Each row has a name. Each question is about the rows just above it.

[ -1  -2 -31   4  -1  17  -2   0   2   1 -11  22   0 -30  -1   2  -2 -10
  -1 -19  26] -> dotug
[  0  -2 -26   3   0  -1  -1   0   1   1  -7  22  -1  -1  -2   0  -1  -5
   0  -5  -6] -> Ruk
[  0   0 -28   5   5 -13   1   0  -1   2  10  21  22  -1   1   0 -31   9
   1  17 -30] -> gefen
[ -2  -2   0  -1  -5  20  -3  -1   1  -1 -25  -8 -50   0  -2   1  -2 -21
  -1 -47  53] -> Mive
[ -2  -2  17  -1  -5   1  -3  -1   1  -1 -25  -8 -50   0  -2   1   0 -21
  -1 -47  53] -> nubur
[ -3   8   3   0  -2  -2  -4  -1  -1  -3  -9   3 -16  -2  -4   0  -4  -7
  -2 -14  15] -> sulet
The row with [  0  -2 -26   3   0  -1  -1   0   1   1  -7  22  -1  -1  -2   0  -1  -5
   0  -5  -6] is
Ruk
Whose row is [ -3   8   3   0  -2  -2  -4  -1  -1  -3  -9   3 -16  -2  -4   0  -4  -7
  -2 -14  15]?
sulet
Among the named rows, does one hold [ 2 10 21] next to each other, in this order?
yes

[-19  13   3  -1   1   9  12   0 -24   1   2   6  13   0  -1  13  14 -16
  -5  -1  14   0  14  12  11  31  26  -1   7   1   0 -23 -23  12  14  13
  14 -24   2 -18  -1  13   0  -1   1]  Mizor
[-19  13   3  -1   1   9  12   0 -24   1   2   6  13   0  -1  13  14 -16
  31  -1  14   0  14  12  11  31  26  -1   7   1   0 -23 -23  12  14  13
  14 -24   2 -18  -1  13   0   0   1]  sefav
[ 12  22   4  -2  -1  25  23   3  21   4   9  -8  23   2  -2  25  -7  19
 -23  -1  23   1  24  -2  24 -21 -36  -2  20   2   1  14  18  22  23  24
  23  14   7  20  -4  24  -1   0   0]  Mive
[  0 -15  -5   1  -6  -7  -9  -8   0   1   3   1  -8   0   1 -11  -5   2
   0   2  -9   0  -8  -8  -9   5  -2  -1  -4 -10  -8   1   1 -14  -8 -11
  -8   1  -2   1  -1 -11   3   3   2]  Pakez
[ -5 -35  -6   0  -2 -34 -38  -4 -13  -5 -10  -9 -37  -1   1 -39 -17 -10
 -33   0 -37   0 -37 -16 -37 -32 -21   0 -29  -3  -3  -7  -6 -36 -37 -39
 -37  -8  -7  -9   3 -40  -1   0  -3]  basuz
[15 13  1  1  0 12 14  1 22  3  3  5 14  0  1 15  4 15 13  1 14  0 13  5
 14  9  7  0 10  2  2 19 18 13 14 15 14 21  1 15  1 15  0  2  1]  zimu
[-21   9   1   0   1   7   8   0 -26   1   4   3  10   0   0  10   6 -12
  19   0  10   0  10   7   8  22  14   0   3  -1   0 -24 -20   8  10   9
  10 -26   2 -14  -1   9   0   1   3]  gefen
[-15 -15  -3   0  -1 -15 -17  -1 -22  -2  -4  -3 -16  -1  -2 -17  -4 -11
  -7  -1 -16  -1 -15  -5 -16  -3   0  -1 -13  -2  -4 -18 -15 -15 -16 -17
 -16 -20  -3 -11   0 -17  -1  -2  -2]  gimu
[-15 -14   5  -2   1 -10 -16   0 -19  -1  -1 -13 -14   0  -2 -14 -13  -2
 -31  -2 -13   0 -13  -7 -14 -26 -34   2  -8   1  -1 -17  -6 -14 -14 -15
 -14 -18   1  -3  -3 -15  -1  -1   1]  dotug
Whose row is [ -5 -35  -6   0  -2 -34 -38  -4 -13  -5 -10  -9 -37  -1   1 -39 -17 -10
 -33   0 -37   0 -37 -16 -37 -32 -21   0 -29  -3  -3  -7  -6 -36 -37 -39
 -37  -8  -7  -9   3 -40  -1   0  -3]?
basuz
Whose row is [-15 -15  -3   0  -1 -15 -17  -1 -22  -2  -4  -3 -16  -1  -2 -17  -4 -11
  -7  -1 -16  -1 -15  -5 -16  -3   0  -1 -13  -2  -4 -18 -15 -15 -16 -17
 -16 -20  -3 -11   0 -17  -1  -2  -2]?
gimu

[ -7   2  10  -6  12  -2  14 -20] -> Pakez
[-22 -16 -43  -6  21  21  21 -17] -> sulet
[ 25   1 -22 -11   4  22  25  19] -> gefen
[-2  0  0 -8 -1  1 -1 -1] -> Mive
[ -4   1   2  -6  -4  -4  -4 -14] -> Mizor
[  9  -4   7 -12   6   6  21  26] -> dotug
[ 23  26  38  -5  -6  15   6 -27] -> zimu
[ 15   9  15 -10  -2   8 -16   9] -> Ruk
[-25 -19  21  -9   2  16  -3   7] -> nubur
[ -4  -9 -13 -11   2  -6 -12  18] -> sefav
[  7  -6 -17 -12 -10  -1 -15  24] -> basuz
Repeated in dotug:
[6]
The value that sulet holds more than once:
[21]
Which value appears more than once in Mizor?
[-4]
Does one of the named rows hold [ 2 16] side by side, in this order?
yes
Among the named rows, does one hold [-9  3 16 -3] next to each other, in this order?
no
Among the named rows, does one hold [-6 15] next to each other, in this order?
yes

[ 17 -33  -9  -9 -18 -16 -16 -18  -3  18  13   3  10   2 -16  22   0 -32
  26  -1  34  -4   0 -23   2 -16 -28  -3 -12   4   6 -12 -10] -> Ruk
[ -9  -1   6  11  10   3  25  -7  -3  12   5   8  -6  -2   1 -11  -3  -2
   8   1  12  13   1  -2  19   3  -2  -8 -12  -6   5   7  12] -> Pakez
[ -9  -1   6  11  10   3  25  -7  -3  12   5 -10  -6  -2   1 -11  -3  -2
  -5   1  12  -4   1  -2  19   3  -2  -8 -12  -6   5   7  12] -> dotug
[ -2 -30  -6  25  -2  11  -1  28  19  12  33  29 -18   1  10  15  -2   8
 -11 -33  25   7  12   1  -3  -3 -25  -9   8  31  -2  44  12] -> basuz
Ruk without one entry, shuffled: [  2 -16  18 -12   0 -18 -16  -4 -33  -3 -16 -10  -9  -3 -32  34  17  10
   0  22 -12   2  -9  13 -28 -23 -18   4   3 -16  -1  26]. Gone:
[6]
Among the named rows, does one hold [12 33 29] next to each other, in this order?
yes
The row with [ -2 -30  -6  25  -2  11  -1  28  19  12  33  29 -18   1  10  15  -2   8
 -11 -33  25   7  12   1  -3  -3 -25  -9   8  31  -2  44  12] is
basuz
The row with [ -9  -1   6  11  10   3  25  -7  -3  12   5   8  -6  -2   1 -11  -3  -2
   8   1  12  13   1  -2  19   3  -2  -8 -12  -6   5   7  12] is
Pakez
dotug without one entry, shuffled: [ 25  -1  12  11  12 -10   1   5   3   1  -2   3  12  -8  -7  10  -3  -2
   1  -2  -2 -11  -3  19   5  -9  -6   7  -6  -5 -12   6]. Gone:
[-4]
Does one of the named rows hold [10  3 26 -7] side by side, in this order?
no

